One vector is turned by the same rotation once a step. Each row is the vector after some number of steps, and that number follows the row.
The counts run from 0 to 703.
[119 128 130 124  59 131 128 109 114 131 128  83 157 133 164 128 148 141
 121 118 138 146 121 120 151 199  78 153  79 112  86  76 113 126  71 126
 147 135 135 128 122 129] => 69
[143 169 110 105  82 143  99 110 103 101 184 147 130 149 110 146 157 160
 107 112 116 136 102 141 155 196 123 123 106 113 104 114  92 126 109 140
 119 188  94 126 143 124] => 6
[ 94 167 185 167 118 131 140 101  63 150 107 129 112 137 123 122 147 108
 179 108 120 138 146  90 146 144 126  56 149 108 107 138 121 125  93 130
 113 143 123 151  99 153] => 564
[ 92 125 142 168 104 111 127 112  73 183 148 149 142 110 108 145 134 150
 144 116 144 142 103 115 142  99 151 133  78 123  99 124  89 185 128 144
 132 131 133  83 115  81] => 262
[136 125 126  86  69 114 125 114 121 122 166 114 128 161 129 162 101 147
 124 118 112 152 150 148 135 169 117 127  93 149  72  69  96 135 111 133
  87 160 139 106 115 167] => 398
[148 119 125  93 141  94 128 136  83 140 138 108  93 162  85 140 137 150
 120  94  88 104 125 129 153 107 167  85 166 129 139 138 142 109  90 118
  76 169 110 101 113 141] => 50
[110 141 117 165 192 169 150 133  61 105 146 123 128 128 127 129 127 106
 114 141 130 119 130 160 163 166 124 149 111  88 150 109 125 129 153 134
  82 161  84 133 156 119] => 185
[134 142 162 138 122 157 129  86 197 145  87 143 160 108 145 102 103 104
 119 168 138 131 164 121 130 129 132 101 148 154  95  79 116 103 152 148
  84 113 136 142  97 173] => 281
[123  98 124  97 155 138 127 111 194 133 152 153 141 123 128  97  80 159
 135 159 147 132 136 132 141 112 131  96 142 156 145  75 136  99 109 128
 149  89 164 148 153  74] => 102
[126 122  77  98 183 141 148 132 115 105 164 175 129  92 121 119 122 118
 126 103 149 154  83 125 105 163 140 117  84 147 148 125 150 133 130 146
 133 165 120 122 196  88] => 1
[126 111 127 120 143 166 152 112 165 131  84 145  79  92 108 127 123 138
 123 161 112 130 149 106  65 171 124 140 117 163 134 128 177 109 171 122
 166  87 125 145  98 102] => 225
[114 114 140 125 157 126 126 110 198 136 145 158 156 141 137  89  70 164
 144 169 139 128 146 134 145  92 131 101 165 138 131  73 131 101 114 124
 105  96 149 149 153  91] => 101
[123 130 113  93  62  60 101 161 129 135 116 149  97 138 121  96 109  86
 119 138 123 153 138 144 114  88 133 140 112 164 128 156 149  91 126 123
 181 146 122 113 113  80] => 603
[136 171 162 150  80 148  90  90 152 146  98 117 167 122 134 118  95  98
 101 149 133 144 158 135 158 145 124  79 127 170 106 103 118 106 140 167
 118 133 120 138  69 134] => 279
[ 84  86 120 126 117 148 130 100 159 147  84 126 149  99 149 113 136 138
 139 171 136  91 142  93 109 119 123 120 129 136 126  62 153 100 138  93
 130  69 135 143 111 117] => 613
[158 119 108 101 162 156 129 108 170 116  99 130 103  81 120 131 141 133
 116 140 120 109 139 104  78 149 143 113 188 137 174 152 180  97 167 119
 117  87 129 157 124 147] => 676
[146 123 128 125 109  98 147  81 131 158 150 139 136  92 135 118 124 130
 171 108 167 139 109  93  92 128 125  46 152 155 136 116 139 140  54 125
 123 114 166 127 145 122] => 56
[152 158 133 109  71 143 133  84 153 135 145 121 164 162 121 160  87 132
 128 121 140 124 180 147 111 142  87 117  92 157  92 106 126 146  96 133
 121 119 167  85 108 119] => 401
[114 123  92 171 177 165 153 138  79 107 144 128  92 103 133 131 145  97
 130 145 128 122 113 164 144 170 138 145  97  99 154 103 125 127 167 130
  87 150  76 128 176 155] => 184
[100 157 159 136  86 111 107 114 137 135  85 101 119 143 132 126 154 132
 160 100 126 105 155  98 130 115  71 177 194  91 120 144 109 120 118 109
 151  93 114 164 119 150] => 416
[114 123 107  79  87 126 120 168 169  94 162 129 192 105 150 136 129 167
 140 145 153 124 114  84 108 103 104 128 128 149 150 142 101 131 131 110
 195 133 149 124 143 117] => 208
[151 172 130 112  84 133 106 106 123 102 169 152 136 156 112 143 162 159
 114 106 109 126 106 130 150 184 121 125 122  88  83 106  87 114 100 130
 101 170 100 122 146 156] => 7
[ 90 130 100 152 136 172 110 153 106 101 116 130 131 125 147 176 149 123
 123 155 103 128 145 136 130 112 139 163 105 109 155 140 117 164 236 143
 107 113 121 132  93 151] => 470
[ 84 133 138 150  89 136 107 129 120 112 166 153 164 117 138 150 132 200
 160 155 118 164 110  95 140 118 110 129 115 140 124 104  81 190 160 153
 155 138 116 133 104 106] => 654
[139 143 152 177 156 149 123 100 142 146 141 101 133 110  88 131  65 151
 128 170 131 110 164 144 157 126  97 115 168 172 146  87 106 143 131 130
 141 107  88 123 122  82] => 39
[126 120  89 105 205 138 160 129 130 108 139 185 154 101 134 106 127 121
 144 107 152 143  95 118 104 146 146 116 110 129 127 117 142 135 129 133
 112 152 122 126 201 105] => 0
[106 149 127 130  80  82  98 152 114 143 111 153 102 178 125 109 125 103
 145 162  93 144 159 158 135  74 149 101 121 139 123 129 156 112 136 122
 112 145 101 105  67  83] => 606
[136 114 155 154  98 123 118 111 106 155 146 102 127 162 121 140 167 201
 104 111 117 120 101 125 173 160 110 162 109  90 103 108 109 153  69 125
 154 111 137 112 125  90] => 700
[152 156  94 114  86  71  88 155 144 112 148 146  89 157  96 132 112 122
 119  94  95 146 114 161 120 108 129 149 123 173 122 154 122 141 143 150
 162 167  90 100 142  98] => 153
[111 105 121 129 128 154 162 148 151 127  96 150 137 119 167 141 143  76
 130 170 149 134 153 118  86 106 143 159  69 119 119 158 135 134 187 122
 124  94 193 121 117 168] => 466
[ 70 134 159 125 109 128 126 146 141 114 131 149 191 116 147 133 127 200
 174 146 120 138 129  82 138 112  99 161 140 109  98  99  80 156 148 114
 133 136 121 144 125 115] => 656
[146 127 153 141 181 131 154 173  75 142 101 117 123 129  99 122 134  87
 108 106 110 118 117 116 154 107 175  87 126 144 139 197 132 124 124 139
 125 181 118 104  98 131] => 379
[148 103 112 125 160 119 124 143 113 132 123 122 102 152 111 117 139 123
  93  52  91 142  71 136 147 131 173  81 110 182 129 134 148 154 109 175
 138 156 125 117 143 119] => 439
[159 147 147 113  80 110 105  66 156 165 131 138 115 111 110 126 105 123
  97 107 123 135 134 138 133 163 128 124 144 148  71  85  96 113 121 156
  84 133 106 111 114 168] => 339
[135 129 153 126 109 162 116  72 125 182 106 112 111  70  90 141  86 127
 127 171 140 108 179 115 111 142 126  93 144 167 126  89 127 106 150 119
 111  95 126 119  85 126] => 671
[136 117 111  71 143 105 119 142 158 125 130 126 163 102 120 113  83 169
 125  79 147 136 114 110 111 105  90 194 157 157 129 136 111 135 126 130
 166 131 133 116 170  99] => 148
[ 91 141 164 123 121 137 146 103  89 153 127 122 119 156  94 134 109 129
 179  80 131 103 150  84 141 129 117  66 112 123  79 102 120 141  62 117
 133 126 171 149 123 124] => 114
[149 129 121 149 171 163 163 160 100  87 126 128 146 110 175 121 148 116
 123 166 138 173 134 149 122 175 116 125 123 113 191 163 175 115 140 144
 127 150 121 140 125 110] => 573
[ 98 125 110 149 104 113 124 164 114 109 164 159 144 141 142 167 151 150
 145 162 107 138 107 124 120  74 167 122  92 126 141 139  90 195 179 128
 116 143 136  97 108 135] => 651
[169 143 117 156 192 149 155 117 135 123 149 166 101 107 130 110 138  99
 119 140 163 157 108 162 113 163 133 134 125 112 161 154 148 116 119 149
 131 131 127 139 196  97] => 632
[113 138 122 164  99 152 119  89 119 131  84  69 147 137 138 127 152  83
 144 100 125  76 130 103 143 131 103  64 127 144 118  97 125 135 104 109
 132  98 124 157 117 173] => 175
